Rows are one point carried round by a steady rotation, each followed by how many steps it has turned.
The counts run from 0 to 137.
[ 23  28  -9  19 -24  40   9  -6  13  -6 -19  16  -6 -20  -8  -2  24 -33
  27  -2 -18  -7  15   4 -26   6  23  13  32 -48   3   5   0 -19  -5  14
  14  35  -6 -29  -5   8 -30  31 -29   4  32  -3  15  -3 -26 -23  27   3
  29   2  56   6 -20 -16   3 -34  23  -7]  96
[ 25  22  -6  -1 -18  -7  43 -15 -10 -15  -2   9 -15 -27 -20  14  37 -30
  21   3 -13 -20   1  -8 -16   7   6  -5  -2 -27  13  24  -5 -55   9  16
  13   7  -5 -29 -10  44 -33  36 -33  20  23  13  -1  11  -1 -21  54  10
  23 -22  38  16 -21 -13  20  -4  -3   5]  81
[ 43   5 -10  12  -3  41  16 -14   8  -7 -28  10  -8 -12 -33  16  16 -19
   8   6 -18  -3   1  16 -23  -4  30   4  22 -38  12   1  15 -38  -5  -9
   2  41  -5  -3  -7  22 -44  37 -26  20  25  15  24   4 -32 -11  22   1
   8  -8  46 -10 -33  13 -19 -26  24  -3]  106
[ 17  29 -13  25 -24  38   9  -2   8  -4 -12   9  -7 -22 -11   8  30 -35
  26  -4 -20 -10  13  11 -24   9  21  13  34 -48   3   2  -2 -29   0  16
  12  31 -10 -29  -5  19 -35  29 -30   7  31   1   8  -8 -27 -18  22  -3
  29  -5  56   5 -24 -15  10 -36  27  -5]  95
[ 25   0 -28  25   2  14  32 -25  21 -18  -8   9  -8 -13 -44  35  27 -19
   7   8   5  -7   2  -2 -17  21   2  -2  18 -40  -8  12  22 -14  -1   2
   7  40  12 -10  -4  20 -34  37 -14   6  13  -7   8   9 -39 -61  34  15
  16  16  36  -3  19  -9  19 -10   7  10]  65
[ 25  14   7  12 -39  28  36  -6  -6  -6 -19   8  -8 -14 -13  -8  35 -31
  31  -4 -18 -19  18 -17 -23  17  10   5   8 -35   9  19  -3 -23  -5  29
  19  14   9 -38  -9  -2 -28  36 -27   7  34   5   0   9 -15 -35  42  13
  15  -3  37   8  -6 -19  26 -22  -7 -15]  87
[ -8   7  -5  44   4  52  31   5   6  -7 -11   6   2  -1 -20  -8  20 -25
  28   7  -9   3  26  11 -17  12  13   8  29 -35  12   5  12  -6 -27  21
  13  16  -5 -14 -20  22 -51  42  -7  22  36  21  21  -5 -36 -32  15  -2
  31  -4  40   8 -21 -11 -13  -9  22 -10]  22
[ 22  28 -19   2  17 -12  37 -29  10 -25 -14  18  -7 -31 -30  27  24 -33
   5   4   8  -3   4 -14  -4  11  12  -1   0 -30  -1  21  25 -29   0   5
  16  21   4 -21  -8  56 -38  41 -21  14  11  -9  20  18  -2 -37  47   7
  26 -16  37   4  -3  -7   4   5   6  11]  71
[ 15  28   7  14 -33  22  36  -8 -10  -8 -21  10  -8  -8  -8   0  45 -36
  31  -8 -19 -30  14 -19 -14  13  14   1   9 -41  -1  15   2 -27  -1  31
  17  16   8 -40  -8  20 -39  38 -28   8  24   8  -2  -1 -12 -29  44   6
  16 -10  32   0 -19 -25  15 -18   5 -11]  85
[ 42  -1  -4  -1 -22   7  45 -32   2 -18 -21   6 -10 -16 -42  18  40 -19
  15   2 -16 -20   5 -22 -18  10   5  -5  -5 -30   5  25  14 -30   3  11
  11  19  12 -25  -7  12 -31  43 -22  11  28   7   3  20 -18 -39  60  20
   2  -8  29  -6   0  -9  21  -5 -17   7]  77
[ 13  13  16  24  -6  24  44  11 -17   5  10  25 -24 -21 -11 -14   0 -36
  -1   9  13 -24  21 -10 -18   5  -4   6   3 -26  28  16  -9 -28 -15  14
   7   1  -2   7 -19  36 -42  37 -21  37  25  27  38   0 -16 -34  31  -3
  30 -28  33  17 -12  16  -4  -9  10 -25]  122
[ 17   1   9  33 -15  34  43  -8 -17   1 -20  -3  -1   6 -27 -11  15 -22
  32  -3 -20 -21  29   3 -21  18  21   0  23 -23  18  15   5 -32 -24  23
  -3   9   2 -22 -20  11 -44  51 -38   2  39  25   6   6 -42 -19  17  14
  14  -4  26   0 -25 -11   6   1   2  -9]  12
[ 26  24  -5  19 -22  42  10  -4  14  -4 -25  19  -2 -22 -12  -5  19 -32
  25  -3 -10   3  22   0 -29   6  22  19  34 -42   7   7   4 -11 -10  13
  16  34  -5 -28  -5   1 -27  33 -26   4  37  -6  20   3 -25 -26  27   5
  24   0  61   1 -18  -9   1 -35  20 -11]  97
[ 31  -3  -1  19   2  38  42   6 -16  -1 -17   3  -6  -5 -34   4  14 -24
   4  -2  -6 -12  10   8 -15  14  23  -5   2 -31  34   5  15 -51 -21   2
   5  10  17   7 -13  34 -56  45 -24  27  14  20  29   7 -18 -20  25   0
  10 -24  18   0 -34  21 -11  -2   4 -18]  114
[ 31  16 -21   0  13 -10  33 -31  16 -22  -2  22 -16 -38 -33  29  19 -29
   6  14  10   0   2  -7 -13   3   2   4   5 -26  -1  22  16 -20   5  -3
  14  29  -4 -17  -8  39 -27  35 -21  18  19  -7  18  22 -13 -45  49  15
  25  -7  47   5   8  -7  11  -1   5  18]  69
[ -4  -5  -1  41   1  50  33   3   9  -7 -15   9   2  -4 -28  -9  20 -20
  29  10  -6   2  26  11 -19  11  11   8  30 -37  13   6  17   2 -27  22
  11  19  -1 -13 -21  10 -48  43  -5  18  38  20  21  -2 -43 -37  18   0
  29   2  40   6 -12  -6 -13 -10  16  -8]  23
[ -8  20 -17  32  11  25  22  -5  -4  -2   6  25 -11 -14 -17   6  15 -29
  -5 -22  22 -14  29   5 -23   6   6   5  31 -46   1  18  21  -4  -1  20
  -8  23   2   6 -17  52 -33  35 -26  11   5   5  43   4 -30 -49  10  -7
  36 -24  34  14  -5   5  -1 -15  21  10]  135
[  6  -2  -1  42 -13  45  33  10 -12   7   8  16 -14   2 -25  -4  20 -24
  -1  -6   3 -35  28   0 -23  18  -1  -7  21 -46  15  11   3 -14 -16  22
  -6  17  16  12 -18  16 -41  40 -13  21  21  20  27 -13 -39 -53  16  -6
  18 -10  22   8   5  10  10 -28   5  -9]  127
[ 17  22  -4  24 -16   6  55   5  -7  10 -16  21 -32  -4  -3  -8  31 -14
  14   1  20 -28  12 -16  -8 -10 -10 -17   5 -34   1  19   2 -15  12  10
   1  25   4  -6 -10  13 -32  50 -28  18  26  34  18  12 -38 -56  35   8
   1 -14  39  -9   0  22 -19   4  21  -6]  45
[ 11 -10   0  34 -12  41  30   2  -1   8  15  21 -24  -7 -29  -4  13 -18
  -5   1   7 -27  29   3 -32  11 -10   0  22 -41  15  18  -2  -7  -5  15
 -13  21   4  14 -17   9 -30  35 -16  20  30  23  31  -2 -48 -55  21   0
  20  -8  35   9  13  17  16 -33   2  -3]  129
[  5   9 -25  42  -7  11  48  14 -11   7   7  -5 -19   1 -17  12  26 -21
  16  -7  27 -19  13  12 -10  23  -4 -22  16 -43   4  14  -3 -38   6  19
   5  17  13   0  -4  28 -37  41 -30  13   4  16   1   1 -41 -62  18   8
  19  -3  29  13   4   7  21   7  18  -8]  52
[ -4  11 -23  29  14  28  30   0   9 -11 -13  13  -8 -17 -27  12  32  -8
   7   9   2  -6   6  13  -7  -4   5  -6  27 -40  17   5  24 -19  -4   1
  -2  21  -7   1 -19  41 -47  37  -4  22  28  27  30   0 -21 -31  24 -10
  28 -20  46   2 -26  19 -30 -12  30  18]  31
[ 35   7  -7  13 -11  40  16  -1   9  -6 -20  11   6 -39 -28  -2   8 -26
  16  -4   0  21  23  11 -36  11  25  20  27 -34  34  12  14 -24 -21   7
  17  18   1 -17  -5   6 -18  32 -26   8  34  -9  29  25 -13 -31  30   9
  32  -7  59  11 -16   8   7 -21   0 -10]  100
[ -3   4 -24  28  19  26  27   2  11 -10  -5   8  -8 -26 -35  13  24  -8
   6  14   7   1   5  17 -13  -2   0  -6  26 -36  24   6  21 -23 -10   0
  -2  14 -12   6 -20  40 -45  31  -4  26  29  25  29   2 -21 -29  24 -10
  32 -17  53   8 -25  20 -23  -9  24  17]  30
[  1  10 -16  32   5  33  28 -12   1  -4  -9  22  -8  -1 -26   6  22 -26
  -2 -21  19 -15  31  -1 -26   4   8   0  33 -45  -6  17  29   8  -1  17
  -9  32  15   4 -17  35 -34  39 -22   3   6   3  41  12 -37 -59  11   0
  24 -14  30  -1  -1   7  -8 -12  13  11]  137
[ -1   9   4  41  -7  37  37  16 -19   1   8  17 -10  -3 -18  -7  17 -31
  -1 -10   9 -32  28  -3 -17  21   3   1  14 -41  21   7   6 -21 -18  28
   1   2  15   8 -19  33 -50  43 -16  24  14  18  32 -10 -24 -45  15  -8
  29 -21  16  15  -8  13   6 -15  10 -20]  125
[-11  12  -2  41   5  43  33   5   3  -7  -8   5   0  -8 -17 -11  15 -28
  30   9  -6   0  24  16 -15  12  16   8  29 -33  13   9  10 -13 -25  22
  11  13 -12 -14 -21  32 -53  40 -14  18  33  18  19  -7 -34 -27  11  -3
  35  -9  41  12 -24 -11 -10  -4  30  -6]  21
[ -7  23 -18  28  10  20  21  -4  -5  -3  15  28 -20 -23 -16   4  11 -28
  -4 -15  25 -12  27   6 -25   4   1   4  27 -43   8  21  14  -9   3  16
  -8  22  -5   8 -16  52 -30  36 -24  15  12  12  43   6 -26 -47  13  -4
  41 -23  43  16  -4  12   2 -17  19  11]  134
[ 11   4 -24  24   1  10  51   5 -12   3  -9   1 -15 -10 -32  10  33   2
   2  -2  19 -13   6   8  -8   3   0 -23   6 -38  30  14  21 -46   3   6
  -8   3   7  11 -11  36 -32  44 -18  22  19  34  19  17 -21 -43  33  -3
  13 -25  34   3 -21  39 -11   7   7  11]  40
[ 32   0   4  15   3  37  42   6 -17  -5 -20   7  -3 -14 -33  -1   8 -30
   3  -3   0  -2  10   6 -15  10  25  -3   1 -26  35   7  18 -47 -26   3
  10   7  15   3 -14  34 -51  46 -23  28  17  16  35  14 -10 -19  30   0
  15 -27  21   3 -35  23 -15   0   3 -20]  113
[ 20   6 -30  31   5  17  32 -19  20 -14  -6   3  -4  -7 -41  36  29 -26
   8   0   9  -7   6   2 -16  27   6  -3  20 -42 -10  10  23 -19  -1   4
  10  37  16 -10  -4  26 -38  39 -13   3   5 -12   6   8 -36 -64  27  10
  18  13  32   0  16 -11  21  -8  11  10]  64
[ 34  13  -2  15 -15  45  16  -5  12  -6 -22  17   3 -34 -20  -8   9 -27
  20  -2  -2  17  20   6 -36   6  24  22  29 -36  23  11  12 -16 -20  10
  19  23   1 -24  -4  -1 -18  32 -27   8  36  -8  29  21 -15 -31  32   8
  28  -3  60   6 -15   2   4 -25   5 -10]  99
[ 30  18  11   8 -13   0  40 -26 -17  -3 -15  12 -16 -27 -26  -7   3 -24
  14   4  -8 -17  20 -11 -27  -2  12  11  21 -11  18  24  -2 -39  -3   6
 -10  10 -15 -26 -24  24 -23  38 -48   3  49  23  26  18 -18 -12  31  17
  25 -22  49  -6 -29  -4  -8   1  -3   5]  6
[ 21 -11  12  30 -20  34  40 -12  -9   3 -10  -2 -10  -1 -31 -13   8 -15
  31  11 -18 -16  26  11 -31   9  10   3  24 -23  20  16  -7 -26 -18  15
  -5  12  -9 -17 -20   0 -36  43 -34  12  50  32   4  10 -51 -23  22  19
  14   1  40   2 -17 -10  10  -4   0  -8]  14
[ -1  16 -14  23   6  17  25  -3  -4   0  23  28 -19 -27 -20   2   7 -25
  -9  -8  23 -13  25   5 -30   0  -5   4  26 -42  14  21   5 -14   3  14
  -8  18 -10  11 -16  44 -26  31 -21  19  18  15  41   8 -26 -49  17  -4
  43 -24  43  21  -1  14   5 -18  14  11]  133
[  9 -15  -5  34   1  51  35   5  14  -7 -12   6  -2 -16 -41  -7  17 -11
  22  15  -1  10  22  13 -29   6  -2   7  29 -32  22  10  14  -1 -26  12
   8  19   0  -4 -22  -1 -38  34  -1  22  44  21  23  10 -36 -45  28   5
  26   1  50   9  -6   6  -6 -10   3  -2]  25
[ 15  28 -13  22 -23  33  11   1   4  -9  -6   5  -5 -25 -13   7  33 -31
  26  -5 -17  -8  11  17 -23  13  19   7  35 -47  11   5  -8 -43   3  15
   8  26 -10 -23  -5  22 -32  25 -29   6  26   5   3  -9 -22 -18  24  -4
  34  -7  57  11 -26 -17  16 -34  21  -3]  94
[ 37   3  -6   2 -16  11  45 -31   5 -15 -28   9  -6  -9 -40  20  43 -19
  14  -1 -16 -21   3 -24 -16  12  10  -6  -4 -33   0  20  22 -26   1  11
  10  22  17 -26  -9  16 -36  46 -21  10  21   4   4  16 -17 -40  58  17
   0  -3  23  -7   2 -13  14  -6 -16   6]  76
[  6  11 -23  23   0   5  48   5  -8   7 -10   0 -20  -5 -25  12  38  -3
   4  -2  18 -25   1   9  -4   2   0 -29  10 -39  20  12  14 -46   7   7
  -8  12   4  13 -12  39 -38  43 -21  20  16  35  15  10 -28 -41  32  -1
  11 -24  36  -2 -22  36 -13   3  16  10]  41
[ 47   7   6   7  -7  37  25 -14   8  -4 -31  21 -12 -18 -23  -2   7 -23
   7  14 -11  -1   7   3 -25 -11  24  12  14 -26  14   7  12 -24 -12 -10
   6  41  -4  -4 -11  16 -41  42 -29  20  34  15  32  13 -27 -16  30   6
   8  -9  50 -14 -26  14 -31 -19  18 -11]  108
[  4   4   3  44 -11  44  38  12 -15   4   5  14 -12   2 -20  -4  18 -28
   0 -11   5 -33  28   0 -17  22   1  -5  16 -44  18   8   4 -18 -17  25
  -2  10  16   9 -20  26 -45  44 -14  17  17  20  30 -11 -36 -47  17 -10
  18 -14  16   9   1  12   9 -21   8 -15]  126
[  0  14   8  37  -4  32  40  17 -18   3   8  18 -12 -11 -15  -7   9 -34
   1  -3  11 -28  25  -6 -15  16   5   1   6 -39  24   9   2 -27 -19  25
   5   1   9   7 -19  38 -48  42 -18  29  13  21  38  -9 -18 -43  18 -10
  28 -26  18  16 -14  14   5 -11  12 -22]  124
[ -7  19 -16  32   9  31  23 -11  -2  -4  -1  22  -8  -4 -19   8  22 -27
  -4 -26  20 -15  33   2 -23  10   8   0  34 -47  -3  17  23   2   1  20
  -8  30   7   3 -14  44 -36  42 -22   7   7   4  41   9 -34 -54  10  -4
  29 -19  32   6  -5   5  -5 -16  21   9]  136
[ 14  -8   9  25  -6  24  37  -3  -5   4   4   3 -18 -19 -28 -16  -1 -18
  29  18  -9  -1  24  18 -33   3  -1  10  23 -17  26  23 -14 -30 -12  16
  -2   8 -21 -14 -21  13 -32  34 -32  23  54  34   8   8 -42 -20  24  16
  30  -6  50  15 -17  -9  10  -2   5  -8]  16
[  9  15 -10  30  -7   4  60  18 -15   9   0   3 -19 -15  -7  -9  17 -21
  13  -9  41 -10  21  -4 -13  14  -8 -14   2 -32  19  25   1 -32  -1  22
  10   4  17  -1  -5  22 -24  45 -33  16  13  17  16  24 -24 -66  30  12
  21 -13  31  18   4  22   9  17   5 -15]  49
[ 22  23   6  13 -39  26  37  -7  -6  -8 -22  10  -5 -11 -12  -7  41 -33
  31  -9 -20 -24  17 -18 -18  14  13   1   8 -38   1  17   1 -23  -7  32
  21  16  10 -39 -10   7 -35  41 -28   7  29   7   1   0 -15 -33  46   8
  14  -5  31   4 -12 -21  17 -19  -2 -14]  86
[ 14  11 -21  38 -13  12  41   2   1   4  10   3 -26   3 -14  14  25 -20
  16   2  18 -21  12   7 -12  15 -10 -15  19 -43  -6  13  -5 -26  15  13
   4  35   5  -4  -3  18 -35  36 -25  13  14  18   0  -4 -51 -69  20  13
  15   9  38   3  12  -1  20  -3  26  -7]  54
[ 17  21   2  22 -14   3  62  10  -8  12 -11  16 -30 -13   0 -18  16 -17
  14  -1  36 -14  19 -16 -15   0  -9 -11   3 -28  12  27   2 -17   3  18
  11  14   9  -5  -8  12 -20  48 -29  16  25  23  24  22 -28 -65  36  14
  11 -12  37   7   6  21  -5  11   9 -14]  47
[ 23  22 -17   0  15 -11  34 -31  13 -22  -8  18 -13 -37 -32  30  24 -30
   3   8   9   0   3 -12 -12   4   3   4   3 -28   1  24  23 -27   5   2
  14  26  -2 -18  -6  49 -34  38 -20  16  15  -5  21  23  -1 -40  50  10
  29 -10  44   3   1  -6   8   2   8  15]  70
[  7  18   6  29  -7  19  42  -8 -22   1 -19   1   2  -4 -21  -9  15 -27
  28 -10  -9 -19  29   2 -16  18  29   2  25 -23  19  17  11 -40 -22  24
  -2  -1   1 -25 -18  29 -41  51 -45  -1  31  21  16   7 -25 -16  14   7
  21 -15  25   1 -36 -14   1   8   6  -7]  10
[  7 -19 -13  26   9  37  33   5  11  -9  -2   5 -10 -27 -45  -1  14  -4
  12  21   2  17  16  18 -25   1  -4   4  27 -29  33  11  16 -12 -18   3
   2  10 -11   3 -23  13 -32  29  -2  28  44  23  26  16 -27 -39  28   2
  32 -10  57  15  -9  16  -5  -7   2   9]  27
[ 15   2  -8  23   1  31  48   1   3  -1 -27  18 -13 -18 -31  -9  28   0
   6   2  17  -5  15 -11 -13  -7  -5  -8  11 -30  25  15  28  -5 -12   7
   2  13  11   1 -15   7 -27  49  -6  17  34  26  37  25 -19 -52  39   2
  11 -15  41  -6  -6  36 -28  -5   1   7]  36
[ 13  27   9  23  -7  12  44 -10 -25  -1 -19   1  -1 -13 -21  -7  11 -31
  22  -8  -6 -18  25  -3 -17  13  24   7  22 -20  21  17   9 -44 -17  18
  -3  -1  -5 -26 -20  35 -38  48 -48  -1  35  19  21  13 -17 -11  18   8
  26 -22  31   1 -38  -9  -5  10   4  -7]  9
[ 45   5  10   7  -2  29  34  -7  -1  -4 -26  22  -9 -26 -24  -7  -2 -30
   4  13   1   7  11  -4 -24  -9  22  15   5 -20  26  13  15 -28 -18  -7
  14  24   2  -2 -12  21 -38  42 -28  26  35  12  40  22 -16 -21  34   8
  11 -21  43  -7 -28  22 -26  -8   7 -17]  110
[  8   0  -8  24  -5  24  29  -4  -1   4  23  25 -28 -24 -25  -3   5 -20
  -5   3  18 -18  26   5 -36  -2 -13   5  25 -37  18  22  -6  -9   2  10
 -14  24  -8  12 -17  26 -24  30 -19  24  30  20  34   6 -35 -53  23   3
  31 -16  45  18  11  16  14 -25   2   5]  131
[ 36   7  -3  -8 -19  -6  44 -25  -5 -16  -8  10 -20 -27 -35  14  33 -21
  17   8 -13 -17   0 -12 -20   4  -1  -6  -8 -24  16  30   1 -46   9  10
   8  12   0 -25  -8  25 -27  34 -27  18  30  14   2  20  -8 -29  63  20
  15 -15  38   6  -6  -6  24  -3 -17   8]  79
[ 38   7   7  10 -21   8  36 -31 -13  -3 -21   9 -20 -18 -37   4  15 -20
   7   2 -16 -28  13 -13 -28  -3   7   5  25 -17  10  22   0 -34   3  -2
 -17  22  -4 -23 -27  12 -28  37 -43  -5  50  22  19  12 -27 -16  28  17
  15  -9  47 -16 -25  -6  -7 -10  -5  11]  4
[ 12  22 -10  25 -15   7  54   0  -9  12 -16  16 -29   4  -5  -1  34 -10
  11   1  18 -31   8 -11  -4  -9  -5 -21   9 -36   1  17   3 -24  12  12
  -3  28   4   0  -9  21 -36  49 -24  20  24  36  15   5 -38 -51  33   6
   3 -11  36 -12  -7  21 -20   0  22   1]  44
[ 17  21 -16  26   6   3  38  -1  12  -7  10  20 -22 -30  -8   5   5 -35
  13  11  38   3  18  -6 -19   9  -9   4  14 -29  -5  23  -3  -9   3  12
  18  30  -1 -15  -4  23 -23  31 -23  16  18  -3  18  13 -29 -71  32  17
  33   2  54  14  23  -6  16   3  20  -9]  58
[ 12  19 -16  25  -8   9  47   0  -7   7 -13  10 -27   0  -9   4  38  -6
   8  -2  14 -32   4  -6   0  -6  -4 -26  10 -38   4  13   9 -32  14   8
  -6  27   4   3 -10  27 -40  49 -23  17  20  38  11   1 -37 -46  27   1
   2 -16  36  -9 -13  25 -19   0  28   3]  43
[ 35   9 -19   1   7  -6  33 -36  24 -19  -3  19 -20 -33 -37  30  22 -24
   4  16  10   0   2  -9 -18   3  -2   1   7 -26  -5  23  13 -17   7  -8
   8  39  -2 -13  -6  28 -27  34 -18  15  24  -3  18  21 -21 -48  51  17
  22   1  52   0  15  -7  13  -4   3  15]  68
[ 12  24 -20  27  11   2  40  -2  10  -7   8  19 -18 -31 -10  11   7 -36
  11   6  38   7  18  -3 -16  16  -5   5  13 -31   1  22   5 -14  -1  12
  21  25   1 -11  -6  30 -24  34 -25  13  12  -7  22  16 -22 -68  30  15
  38  -2  48  17  18  -5  17   6  17  -7]  59
[ 34   6 -11  14  -4  39  18   0   8  -7 -20   6   7 -39 -35   3   8 -23
  12  -5  -2  21  17  22 -35  13  27  15  27 -33  34  10  16 -38 -22   4
  14  17   2 -10  -6  12 -22  31 -29  10  27  -8  29  26 -11 -25  28   5
  30  -9  56  16 -24  10  11 -19  -1  -6]  101
[ 33   4 -23   9   5   0  31 -34  25 -17  -3  17 -19 -27 -42  32  20 -21
   4  16   7   0   3  -7 -20   8  -4   2  11 -30  -6  19  15 -14   5  -5
   7  42   1 -11  -4  23 -29  32 -15  14  22  -3  11  17 -32 -57  48  19
  18  10  48  -3  20  -5  15 -11   4  17]  67
